One turn moves each row of this set onto another row. After a few examples, where does it send each row asked below?
K_332: [ -6  -7   0   4   9  -7 -15 -13  10 -11  11 -14   4  11   3   1   1  -3
  -3 -11  -5 -18   3   2   7  12   1   9   7  17 -20 -12   7 -18  -3   8
  -1]
K_969: [  3  -5  -1 -18   2   6   8 -10   4   2   8 -16   6  10 -10   6  -9   2
  -3   4   2   0 -13   2   6   6  -9  -2  -4  -8   6 -23  17   4  -5   5
  -3]
K_589: [ -1 -10   7   6  -3   9   6   2  -5 -17  11   6  14   7  11   0   7  12
   2   6  -4  -5   6   0   1  21  -3   9 -10   6   4   8   0 -15   8  11
  -9]
K_890: [  2   0   1 -18  -1   4   7  -6   4   0  10 -16   5  10  -9   7  -8   3
  -1   1   2   1 -17  -1   8   5  -7  -4  -3  -7  12 -22  17   5  -6   8
  -2]
K_670: [ -5  -7   7   3  -4   3   7   4  -6 -15  15   5  18   9   8  -2   7  12
   2   5  -7  -7  -1  -5   5  20   4   8 -11   9   7   7  -3 -18   9   7
  -6]
K_867: [  8  14  12  -6 -16  -3 -11   2  15  -5  11   1  11   8   7   5  -1   5
  -1 -16  -8  -8   1  -7   1   6  -2  -9   4   2  -3  -7  14 -10   9  16
  12]
K_55: [ -6  -5   5   4  -8   6   3   4  -2 -14  13   6  19   7   4  -1   6  10
   2   5 -11  -5  -1  -3   8  24   2   8  -9  12   6   4  -4 -19  12   9
  -7]
K_980: [ -4   3   5   6   9  -6   2   4  14  -8   9   9   6   7   4  -6   2  -5
   3   2   4  -6   8 -15  -5  -4   8  -8   6   1  -6  -9  18  -1 -10   7
  15]
K_407: [  3  -3   0 -12   5   3   6  -8  -3  -2   1 -12   7   9 -10   5  -9  -2
  -1   7  -1  -4 -14   6   8  13  -9   2  -1 -10  -3 -30  21   6  -2   0
   0]
K_244: [ -8  -8   4   5  14  -9 -11 -17   5  -9  16 -16  12   8   9   0   0   0
  -3   3  -2 -15   3  -4   5   8   1  12   2  12  -5  -8   4 -20 -13   9
 -10]
K_17: [-11   4   1   5   3 -14  11  11   1  -9   6   9   6   5   3  -5   0  -3
   4  -4   3  -5  -1  -9   3   7   5 -11   6  -2  -8 -16  19   0   0   5
  20]
K_237: [  0  -8  -3 -15   4   3   7  -6  -3  -2   5 -13   5  11 -10   5  -8  -2
   0   3  -1  -2 -15   6   9  12  -6   4   0  -9  -3 -30  18   5   0   1
   1]
K_154: [ -7   6   3   8   5 -11   9   8   3  -9   0   9   6   1   5  -4   0  -4
   1   0   4  -4   5  -7   0   7  -1 -12   5  -4 -10 -15  22   3  -2   6
  17]
K_564: [  3  -2   1 -17  -2   6   6  -7   4   0   9 -16   3  11  -7   8  -8   3
  -1   2   3   3 -14   0   6   5  -9  -4  -2  -8  11 -21  18   5  -7   8
  -4]
K_115: [ -9  -2   0   6   4  -8  10  10   0 -11   4  10  -1   4   5  -4   1  -2
   5  -7   6  -2   4  -4   1   8   1 -10   7  -4 -12 -15  20   4   0   9
  17]
K_815: [ -4  -2   4   6   9  -3   2   3  13  -9  11  10   1   9   6  -5   3  -3
   5  -3   6  -4  11 -12  -5  -4   6  -7   7   0  -7  -8  19   1 -10  10
  14]
K_922: [ -7  -1   3   4   7  -7   3   5  12  -9  14   8   3  11   5  -7   4  -3
   5  -4   4  -4   6 -15  -3  -4  11  -7   7   2  -4 -10  17  -2  -9   8
  15]
K_583: [ -3  -2   8   8  -7   7   2   1   1 -14   7   6  21   4   5   1   5   9
  -1  11 -11  -6   3  -3   6  23  -4   8 -10  11   5   4  -2 -17  10   9
  -8]
K_964: [ -2 -10  -2   8  -4  10   2   7   7 -16   5   3  12   8  -6  -2   6   9
   8   3 -17 -10   2  -1   4  21  -3  10  -5  16  -2  -2  -1 -17  17  -3
   1]
K_775: [  7  10  10  -7 -16   0 -11   2  13  -5  13   1   6  10   8   6   0   7
   1 -21  -7  -5   3  -4   1   7  -4  -7   5   0  -6  -7  14  -8  10  18
  12]
K_197: [  9  12  11  -4 -15   1 -11   0  15  -5   9   1   8   7   8   7   0   5
  -1 -16  -7  -6   5  -3  -1   7  -7  -8   5   1  -5  -7  16  -7   8  17
  11]
K_349: [ -5  -2   3   5   9  -9 -15 -13  12 -11   9 -15   7  10   2   0   0  -3
  -4  -7  -8 -21   1   1   7  11   1   8   6  17 -19 -13   8 -19  -4   5
   0]
K_337: [  3   1   2 -16  -1   5   6  -8   4   0   8 -17   5   9  -8   8  -8   1
  -2   4   1   1 -15   0   6   6  -9  -4  -3  -8  11 -22  18   4  -7   7
  -3]
K_225: [  1  -3  -1 -14   5   0   7  -6  -3  -2   5 -13   9  10 -13   4  -9  -2
  -2   5  -2  -4 -19   3  10  12  -5   2   0  -8  -1 -30  20   3  -1  -1
   2]
K_590: [ -1  -3  11   7  -2   4   6   1  -3 -16   8   4  21   5   8  -1   6  10
  -2  12  -8  -8   3  -5   3  21  -2   7 -14   8   5   9   1 -17   7   7
  -7]
K_30: [ -7 -11   3   6  15  -6 -12 -17   3 -10  15 -16   9   8  10   1   0   0
  -2   2   0 -14   5  -2   4   8  -1  13   3  11  -7  -7   6 -19 -13  12
 -10]
K_263: [ -3  -8   5   7  -8  11   2   2  -1 -15   9   7  15   6   6   2   6  11
   2   6  -8  -4   5   0   5  24  -3  10  -8  10   4   4  -3 -15  10  11
  -9]
K_303: [-10 -12   2   4  14  -8 -11 -16   4 -10  17 -16  10   9   8  -1   1   1
  -1   0  -1 -15   4  -3   5   8   2  13   3  12  -5  -8   5 -20 -12  10
 -11]
K_502: [  1  -7   2   8  -3  11   1   6   7 -16   2   3  14   7  -6  -1   6   8
   6   8 -17 -12   2  -2   3  21  -5   9  -6  16  -2  -1   1 -17  16  -3
   1]
K_843: [  2  -5   0 -19   1   5   8 -10   4   2  10 -17   6  11 -11   5  -8   2
  -2   2   2  -1 -16   1   6   7  -8  -2  -4  -8   6 -24  16   3  -4   4
  -1]
K_881: [  0 -10   0   9  -3  13   1   5   8 -16   2   4  11   7  -4  -1   6   9
   8   5 -15 -10   5   0   2  22  -6  11  -5  14  -3  -1   0 -16  16  -2
   0]
K_348: [  3  -2   1 -17   2   5   8 -11   5   2   8 -17   8   9 -11   5  -9   2
  -3   5   1  -1 -15   0   7   6  -8  -2  -4  -8   7 -23  17   2  -5   4
  -2]
K_2: [ -4  -5   3   6  11  -6 -16 -15  12 -12   7 -16   5   9   4   2   0  -3
  -4  -8  -6 -18   5   3   5  12  -2   8   6  16 -20 -13   9 -17  -4   7
  -2]

K_775 goes to K_867
K_55 goes to K_583
K_890 goes to K_337
Now these:
K_881 goes to K_964
K_115 goes to K_17
K_815 goes to K_922
K_244 goes to K_30
K_349 goes to K_2
K_225 goes to K_407
K_589 goes to K_670

One turn moves each row of this set onto another row. After a few examples, where does it send each row asked below?
K_587: [-1  7  2 14  0  4 -7 -4  2 14  5 -5]
K_537: [-10  -5  11  -5   5   3  -6   7   7  -1  11  -2]
K_392: [  4 -10  -5  -4  -4  -2  14  -2  -8   6  -7  -1]
K_398: [ 0  9  7 11 -7  5 -9  0  4  9 11 -8]
K_138: [ -4   1  14  -7   1   5   6  -3   4 -17  -5   1]
K_120: [  8  -2  -6 -15 -13  11  -2   1  -1  -8  -7   7]
K_603: [ 10   1   3 -10  -3  -2 -14  -3   2  -2   5  14]
K_441: [ -3   0   0 -16 -13  -2   7  -3   1 -12  -6   9]
K_175: [  6   9 -14  -5   1  14   5  -5   1   7  -5  11]
K_77: [ 2  5 -9  5 -3  5 16 -6  5  7 -7  9]
K_347: [  4   8   5   2   3  10 -10  -4  -5  19   0   4]
K_524: [-10   7   6  -3  -3  14 -13   0   8  -1  -1 -13]
K_173: [  5  -4  12  -7 -11   6 -17   3  -7   2  -2   1]
K_187: [ -1   4   0  -1  -3   6  14 -12   7   1 -15 -10]
K_160: [ -5   6  12 -12 -16  -1 -10  -2   5  -7   6  -1]
K_56: [ 4 -9  4 -9  5  3 17 -2  3  4 -7  3]
K_595: [  1   2   2 -14 -12  -2  14  -6   7  -5  -4  11]
K_585: [ -6   2  12  -6 -11  -3 -16  -1  -1  -4   6  -4]
K_495: [-6  2 -9 11 -1 12  0  9 -3  4  3 -3]
K_708: [  2   0   1   9   4  15   8   5   0   4  -1 -11]
K_729: [ 6  6 -3  9 -3  4 16 -5  5 12  1  4]
K_483: [ -8  -3  -3  -1   0   3   1  -1  10  17   1 -13]
K_751: [-12  11   5   0   0   9 -18  -3   6  -5  -1   3]
K_106: [ 14   8   0  -7  -5   2   6  -4 -14  -3  -2   8]
K_754: [ -1  -1   8 -15  -2  -6  -5 -15   1  -2 -11   5]
K_343: [  3  13  -5   2 -14  10   3   2  -8  12  -8   1]
K_238: [  0   6  -2  -1 -12   6 -17   4   7  12  -1   8]
K_727: [ -6  -1   9 -22  -1   2  -3  -8  11  -2  -6   1]

K_238 goes to K_343
K_595 goes to K_160
Now these:
K_187 goes to K_138
K_751 goes to K_495
K_56 goes to K_727
K_441 goes to K_585
K_175 goes to K_120

